The same turns and mirrors carry the whole set onto itself and the rows of a family onto each other. Which other rows belong to the same family as each row named below? List them in the order they appear above.
These 15 rows form 3 families of 5 rows each.
Savaz: [-14   3   8   3 -11  23  -8   0 -11   8  14   6 -14  -9  -6   3   3   9
  10  -5  12 -23   1  -8   3   6 -15   4  18  10 -24]
kulo: [ -8   5  10  -5 -11  27 -15  -1   0   3  14  11 -11 -16   0   8   5  11
   6  -4   5 -16  -9   2  12   5 -16   5  17  12 -17]
tup: [ 13 -18   5   1 -13   4   2 -13   3 -18  -3 -13  14 -11  -1   1  12  12
   0  -3  25  -8   5   0   6   2  -3  11  25 -18  10]
tisog: [-16   1   9   2  -8  -2  13   8  -8  11   1 -13  10   9 -14  -9  19   3
   5  -5 -12  11  13  25   6  -8  12  -6 -19  -5  -4]
dig: [ -2   3 -19  22  22 -13   8  -8  -4   3  -3  -2   9 -13 -10   4  17 -14
   4  -9   9   5   1   1   6  -1 -13   7  -1   2  25]
lakal: [ -3 -13   0   0  -6  15 -11 -24  -6   8 -13  16 -12  15   8  10   5   6
   2  -5 -22 -17  11   4   1   6  22   6 -11   4  -4]
teda: [-18  -9   6   2  -9  -3   5   7 -10  20   3 -10  12   4 -15  -4   9  -6
   4 -16 -13   3  16  23  10 -13  10   0 -23 -14  -2]
Tataz: [ -1  10 -26   9  20 -12  10  -9  -3   9  -3   4   3 -18  -4  -4  17 -17
   7  -6  13   6   4   0   3  -4  -1  15  -4  -7  12]
bek: [ -2 -12   2 -10 -12   7 -16 -13  -2  13 -15  22 -13  15  -3   8   6   2
   0  -5 -16 -20  11   2  16   4  22  -2  -6   7  -3]
vetad: [ -7  -3   7   4  -7  30 -10   0  -4   4   6  12  -4 -11  -7  13   8  16
  13  -9   2 -20  -8  -3  14   1 -21   8  12  14 -23]
nufon: [ 12 -19   0  -2  -4   3  -9  -6 -13 -19   0 -13  18 -16  -4   8  14  16
  11   2  21  -7   1  -8  10  -4  -2   6  25  -9  12]
Tagik: [  1 -17   6   5  -6   4 -13 -15  -6  14 -16  23  -8  16  -7   9   6  10
   6   0 -15 -22   5   2  10  -1  19  -3 -15  11  -2]
tipus: [-21 -12   4   5   0  -1   9  12  -8  15   1 -13  16   2 -19   0  10   3
   9  -7 -11   3   8  19   7  -9  10   0 -31  -7   4]
Kimir: [ 10 -17  -1  -4  -7   6  -6 -12 -11 -20   2 -13  11 -22  -2   7  15  10
   3  -1  28  -4   1   8   1   0   2   3  25 -11  12]
Bimif: [ -6   8 -16  19  18 -17  10 -13  -7  10  -2  -1   5 -15  -8   9  17 -19
  -5 -13  12   6   3   6  -2  -7  -3   6   3  -6  17]

The rest of the family of vetad: dig, nufon, Tagik, tipus
The rest of the family of Savaz: tup, tisog, lakal, Tataz

The same turns and mirrors carry the whole set onto itself and the rows of a family onto each other. Which other rows belong to the same family as each row named below? List them in the order they appear above.
These 32 rows form 4 families of 8 rows each.
Siku: [ 13   6 -12  23 -27   7  -4  15  -7 -16]
Bof: [ -8 -15  31  10 -17   4 -10  14  -5   8]
Rago: [ 12  20  -6  17 -18  12  -3  17  -4 -13]
seva: [  4 -16  33   6 -17   9 -10  14 -11  -1]
fuda: [  1 -21  35   5 -20   4  -9  16  -6  -7]
Basu: [  5  13  -7   8 -21   4   2  33   3 -22]
Kuzo: [ -7 -13  35  11 -11   6 -12  14   0   3]
fosa: [  1  10 -14  14 -16   1   7  31  -7 -13]
zani: [ -5 -15  29  10 -19   8  -8  12 -13   7]
raz: [ -9 -16  33  16 -13   8 -11  10  -3  -8]
sovo: [-12 -13  30  13 -15  11 -11  10  -6   2]
taf: [-15 -25  24   6 -19  -2  -2  24  -9  -1]
bena: [ 10  10 -13  12 -19   3   6  32  -8 -13]
deka: [  3  22  -6   7 -29   9  -3  20   0 -10]
Gise: [-11 -12  30  12 -10   9  -7  11 -10   4]
Veni: [ -3   6 -19  20 -23   1   4  25  -7 -14]
sesi: [ -9 -15  31  11   1   6  -2  28  -4  -9]
Pamuk: [  4  10 -11  11 -38   3  -3  15  -2 -15]
Lub: [  5  11 -11   6 -22  -3   7  34  -2 -18]
Netik: [-21 -13  29   5 -10   4  -2  25  -2  -2]
neru: [ -1   6 -12  11 -23  -3   3  30   3 -25]
vimuv: [  1  10 -13   6 -27   5   6  29  -3 -23]
Tigu: [  0   6 -15  14 -26   3   3  26  -4 -25]
dida: [  1 -18  34  12 -13   5 -11  17  -5   0]
Bifu: [ -5 -14  32   2 -19   4  -4  17 -13   6]
sel: [ -4   8 -16  19 -18  -1   4  28  -1 -20]
ponor: [ -3 -13  36  10 -16  12 -14  13  -3  -5]
subu: [  1  14 -13   8 -20   6   5  30  -6 -21]
kof: [  1   9 -15  16 -19   6   4  26  -8 -23]
leg: [ -3 -27  26  13 -10  -1  -3  25 -10  -9]
sogi: [ -6  10 -12  16 -25   3   0  27   5 -22]
funak: [ -1 -19  31  11 -18   2 -10  14  -8   5]

The rest of the family of neru: seva, fosa, zani, sovo, Lub, sel, ponor
The rest of the family of Pamuk: Siku, Rago, taf, deka, sesi, Netik, leg
The rest of the family of sogi: fuda, Basu, raz, bena, Gise, Veni, Bifu

The same turns and mirrors carry the whole set onto itself and the rows of a family onto each other. Which other rows belong to the same family as each row named below? List them in the order they appear above.
These 32 rows form 4 families of 8 rows each.
Zar: [  8   6  -3  14   3  11   4  22   2  -7  13   5  -2   8  -5  17   2  -7
  24   4  -6 -13   5  16  10 -16  -2  -7   1  26  20   3]
muz: [-15  15  -6  -1  -1   9   3  16   8  12   0  -7  -1  -2 -18  11 -20 -15
  21  10  20   2   7 -11  -3   2 -11   7  -2   4  10  -4]
zel: [ -4   8   4   2   1  -7   6  18   8 -24  -1 -19   5   5 -14   2  -4   1
 -10  13   1  12   9  -4   1 -16  15   6   0   3  17  -3]
Dafi: [  4   7 -21  14   4  -4  -6  14   5 -13   1  23 -23  14  -3   6 -18  -5
  17   3  -4 -23 -16  10   5   1 -10   3 -10  -7   6  -2]
Mida: [ -2  -5  15  -8 -24 -11 -19  -1 -22  -8  -1  10  -4   1  -4  -6   0  13
  -7  15   0   5   5 -24  -5   4  -1   3  -7 -16   4   7]
tuvef: [ 22 -14  -2   7   2 -12 -15  -9 -15  -4 -13  15  13   5  21 -10  -9   6
   0  -8 -18  -7  -3   8   5  11  -2  -3 -10 -15  -5  -6]
keluf: [  3 -17   2   3  -8  14 -13  -6 -22   4  18  26  -7  -3   8  17   6  11
  23   5 -13 -18  -1   4   3   3  -7  -7  -9  -1 -14  -4]
Nufu: [ -7  -3   2   0  -2 -11  11   7   8 -21   3 -13  11  -2  -7  -2 -12   0
 -11  13  17  -1  -3   1   6 -10   4   9   1   7  25   7]
popov: [ -3  14  -4  -6  13   5   5  12   7   3   3  -2  -9   3 -16   1 -16 -16
  29  20  12  -3  13  -6  -6 -13  -9   7  -7  11  17   1]
likon: [ -8  25 -12  -1   6   6   4  20  -5  11  -5  -2   6   3 -11  10 -18 -14
  14   8  17  -4   5  -3  -5 -10 -16  10  -7  10  20   3]
nanud: [ 14  -8   5 -17 -20  -6 -13   2 -19 -19  -1  11  -1   3  -1  -8  -4  17
  -6  12  -9  15  10 -17   1   7  -1  -4  -3 -17 -10  -7]
bipez: [ 12  11  -9  15  -4   5 -10   8  -3   6   1  21 -15  20   9  -7 -11 -18
  24  -2   1 -17 -15  15  11   4  -8  -2 -11  -1   8  -6]
savu: [  9  -5  -5  26  21   8  -2  11  -1  -8  15   4   1  -2  -9  17   2 -10
  20   6  -8 -12   4  13   4 -17   1  -4  -5  22  13  -5]
nek: [ -9   6 -11  -5   4  10   1  15  -6   7  11  -7  -6   7 -11   9 -32 -12
  15  17   7  -3  18 -19  -1  -8  -9   8  -5   8  19   0]
dabu: [ 11   6  -8  15  18  13  10  14   6  -5  16  -6   9  -1   5  20  -3  -6
  20   4   1 -17  -2  24   7  -6   0  -8  -7  14   5 -13]
paru: [ -3   0   4  -3   4 -17   3   7  10 -18  -1 -10   7 -10 -17  -1  -9   2
  -9  18  11  13  10  -6   0 -11   4  17  -6  15  11   2]
Sumu: [  2   9 -18  19   2  -5 -16  15  -7   5   5  15 -14  16   1   4 -16 -21
  16  -5  -1 -10 -20  10  11   5   0  -3  -6 -10   7  -8]
bekos: [ 15 -14   0   6 -13  -7 -14  -5 -17  -1 -10  10  14   3  22   6  -6  16
  -4 -11  -7   0 -17   3  -1   8   4  -5   0 -14 -13 -11]
Varol: [  5  -4  -9  20  -3  -7 -11   5   6   4   3  22 -25   8   5  14  -9 -11
  26   1   3 -16 -23  10   1   2  -4  -5  -8  -4   5  -7]
piras: [  6   3   5 -19   4   6   0   1 -17  -1 -11 -15  30  -2   1  -7 -13  10
  -2   8   1  13  19 -14  -9  -6  -1   7   3   1   0  -4]
murel: [ 28 -16   2   9 -10  -9 -14 -14  -4   1  -4   9   6   7  20  -9 -12  12
   7  -3  -3  -1  -4   1   0  20   2  -5 -10 -16 -11 -10]
Fege: [ 11  -5  -2   0  -7  15 -10   7 -21   5  16  23  -8  13  14  19   2   5
  22 -11 -15 -11  -4   2   9   8  -5 -20  -5  -5  -8 -10]
lodel: [  7  -1  -1  -6  -1  -9  -1  -2  -6   5 -10 -14  27 -10   1   9 -19  15
  -3   7  12  13  16 -17 -17   5  -7   7  -5  -6   0   0]
Gepe: [  5  -9   8  -6 -10   9  -5  -2 -11  13  -7 -12  30  -5   6   2  -8   8
   2   2   0  20  24 -13  -6   5   8   6  -3   7  -2  -2]
Nilud: [ 18  -9  -2  13 -10  -5 -13  -3   1  -7 -16  18  14   3  14   0   6  15
   5 -12 -11  -1  -9  16   0  13   7   2  -7  -8 -15  -4]
bav: [  2 -12   4 -13 -13  -3 -17  -4 -13 -16  11   2  -3  -3   7   7  -1  25
 -11  11  -3   8   2 -17  -6   7   8   8 -12 -13 -14  -2]
vapo: [-10  -5   9 -21 -27  -2  -5   1 -13 -13   3   3  -3   4   4   3   0  22
  -7  12  -5   5   3 -13   1   4   7   3  -4 -20 -10  -2]
ledi: [ -5   3  -2  14  18   4   7  12   7   4  15   3   0   0  -2  26  -4 -10
  19  -6   5 -12  -4  13   8 -11  -1   1  -9  26  11  -2]
zomi: [ 16   3   5   6  -3  14 -21   6 -23   9  11  17  -6   3   8  16   9   7
  24   5 -16  -9   6  -2  -4   8  -5 -14 -15  -8 -17 -13]
Pezof: [-10   9   2  -9   4  -9   2  18   3 -18   3 -13  11   0  -7  11  -1  16
  -8   7   4   7  10  -9  -4 -15   9  13  -5  10  23   7]
veti: [ 21 -16   0  10 -14  17 -15   0 -15  -6  20  20 -15   5   9  12   2   2
  20   8 -13 -11  -3   7   7   6  -3 -11  -7   5 -17  -6]
kotu: [  6  -8  10 -12  -2   2   4  -9   0   3 -18  -7  28 -13   2  -2 -13  12
   5   7   4   5  26 -13  -8   7 -13   5  -6  -1  -2  -2]

The rest of the family of Zar: likon, bipez, murel, lodel, bav, Pezof, veti
The rest of the family of Mida: Dafi, Nufu, nek, dabu, Gepe, Nilud, zomi
The rest of the family of piras: popov, nanud, paru, bekos, Varol, Fege, ledi

The same turns and mirrors carry the whole set onto itself and the rows of a family onto each other. Which other rows belong to the same family as each row named below? List them in the order they appear above.
These 30 rows form 5 families of 6 rows each.
Rureb: [ 18  30   7 -14  -3   0  -7 -17 -23 -17   6  32  -8 -20  14  -2]
kedo: [ 10  36  -3 -18   2  -6 -10 -14 -31 -11  15  14   4 -15   2  -5]
Nofug: [ 13  21  26  16   3  -8 -17   6  -3 -12  -5   1  12 -11  -6  19]
movas: [ -1  -8  11   8   1 -27 -30   5 -17 -19  -2   9  16  -5  -2  -2]
niz: [ -1  -1  24   5  -2 -26 -12   3 -31 -25  -4   9 -11 -13  -3   4]
Fur: [ -8   0  -7   7   4 -24 -19  -6 -31 -27   4   0  12 -19   2   2]
zenu: [  7  26  -3  -2 -11   5  -6 -29 -10  -8  -2   6   1 -30  -4 -12]
sov: [  2  -8   2 -17   3 -32 -10  -7 -21 -16  -2  10 -10  -4   9 -10]
gofe: [  4  14  14  12  11   1  -6   2  15   2  -1   1   5 -15   9   0]
Zazoz: [  8  10  -2 -17  13 -30 -19  -1 -15 -27   5  11  19   1   7 -10]
Zabi: [ 11  18 -11 -13  12 -22   1  -9 -18 -33   0  11   4 -14  18  -7]
gati: [  6  15 -10 -16  13 -24 -10   5 -21 -13  10   4   8  -2  16  -9]
zib: [ -2  17  20  18  11  -9 -18  13 -20 -12  11   4  10 -13  -1  13]
Piban: [ 15  18  12  -1  -3   3 -14 -14  19  -2  -8  -1   9 -16   1   5]
bunu: [ 13  24  16  15  -3   2   5  -4   6 -12 -12   3  -2 -24   6  -7]
fesom: [  5  -1  10  16  -2 -25 -25  -3 -24 -24  -5   1  14  -9  -5  14]
beda: [ 27  24   5 -22  -1 -13 -16 -17 -21 -26   9  22   3  -1  14   0]
ril: [  5  10  28  22  -6  -6 -13  14 -17 -11  -3  10  -4 -16   6   3]
zurut: [ 16   3  -6  -6   5 -31 -13  -9 -18 -34  -3   5  11   0  12  -1]
soso: [  3  17  29  11   8 -15   5   5  -6 -24  -7  -4  -6 -16  -8   4]
vob: [ 12  23   6 -13 -10   1 -17 -31  -2 -16  -6  19   8 -25  -8 -11]
nagun: [  3  25  15 -16   0   0 -11 -25 -15   3  13   9  -5 -16 -14  -5]
Poku: [  5   9   6   0 -11   8 -16 -24   0   4  -2  17  -5 -26   7  -7]
Sevis: [ -2  16  15   3   1  -3  -1 -21   4  -7  -4  -9  -1 -23 -16  -6]
reg: [ 14  32   4 -25   3 -12 -19 -17 -22 -25   9  24  13 -10  -2  -7]
lovup: [ 15  21  21   6  -2   0  -7  -9  17 -13 -17  13   7 -20  -3  -6]
zikas: [  8  11  33  18   0 -10 -21  10  -4 -13  -8  17   8 -11  -6   5]
fodum: [ -5  -9   3   8  -3 -22 -23   9 -24 -10   1   2   3  -9  12  -5]
fefi: [ 18  18   7 -17 -14   5 -24 -31  -6  -7   3  15   2 -16   3   0]
tenav: [ 12  20   8 -29  12 -17  -4 -10 -14  -4  11  16  -8  -1   5  -9]

The rest of the family of fesom: Nofug, Piban, beda, zurut, fefi
The rest of the family of Fur: Rureb, gofe, Zabi, zib, Poku
The rest of the family of zenu: kedo, gati, bunu, ril, fodum

The same turns and mirrors carry the whole set onto itself and the rows of a family onto each other. Which other rows belong to the same family as each row named below? List them in the order they appear above.
These 32 rows form 4 families of 8 rows each.
Lerav: [-24  -9   9  -4  13 -12  -3 -14   0   4   1   6]
paze: [ -3  25 -12  -5  -6   7  -1  -8   1  -6  22   5]
Fupo: [-20  23   7  -3  -3 -11  10  -8   4  -2   4   0]
tulu: [ 15  25 -14  -7  -1   2   2   2  -3  -2  16   7]
Neto: [  6  -2  -4 -17   5  -3 -13 -15   0  -6  25  11]
Tak: [ -8  -1   5  10 -12   2  13  15   5  10 -12  10]
Dag: [ -9  -2   2   0 -15   1   9  12  11  -6 -17   5]
piri: [  8  -8  16   2  14  24  -6  -7 -12 -10  -7   6]
Soz: [  0  22 -11  -7  -9  -7  -1  -4   6  -5  20   8]
Bosi: [-20  19   1   4   2  -9  11  11   7  -1   7   4]
sezer: [  8  -5   5   8   9  27  -9 -12 -11 -14  -2   5]
Garap: [ 11  -4  -6 -15  10  -1 -13 -24  -9   3  11   9]
zab: [ 15  14   0   5 -10  17   1  13  -9  11   1  16]
dab: [ 19 -12   6   6   5  16  -5  -9 -18   8   8  12]
kal: [12 21 -9  0 -5  4  2  5 -6 15 17  9]
miluk: [ -3 -24   7   4   8   9  -3   2   8 -16  -7   6]
zife: [ 13  21  10   1  -1  18  -3   4  -8  -7 -15   9]
Zof: [ 14  -6  -3  -4   7   1  -7 -19 -12  15  18   7]
Lefe: [-22  15   2   3  -2 -15   7  -7   7  -5  13   1]
vifas: [ 15  -4  14   2   8  18 -11  -8 -21  -8   9   8]
sezi: [-11  -4  14 -14   8 -21  -1 -15   2  -1   7   6]
veri: [  3   0   4  -2  -4  14   6  18  12 -11 -16   7]
Mab: [-15   1  11  -6   8 -17  -7 -23  -3   0  12   6]
Pilid: [ -3 -27  11  10   3   1   8  -7  -3   7  -5   5]
Mibog: [-14 -16   6   2   7 -13   3 -13   0  17   5   3]
Rit: [  1   1  13  -3  -2   1   4  18  10 -10 -20  10]
kogi: [ -3 -25  12   7   5   2   7  -9  -3 -11  -4  -3]
damu: [  7   9  -1 -16   1  -9 -14 -19  -4  -1  19  13]
baf: [  9  19   4  -5 -12  17  -9  13  -8  -1  -5  16]
dabat: [ 16   9   9  -7   1  23  -7   8  -6  -6 -13  14]
dol: [-16  12   0   6  -5 -10  11  11   7  16   4   5]
maz: [ -6 -17  11   8   8  15   7   2   5 -14 -10   0]

The rest of the family of Garap: Lerav, tulu, Dag, Bosi, vifas, kogi, baf
The rest of the family of Fupo: paze, Neto, sezer, miluk, zife, sezi, Rit
The rest of the family of Mibog: Tak, zab, dab, kal, Zof, Pilid, dol

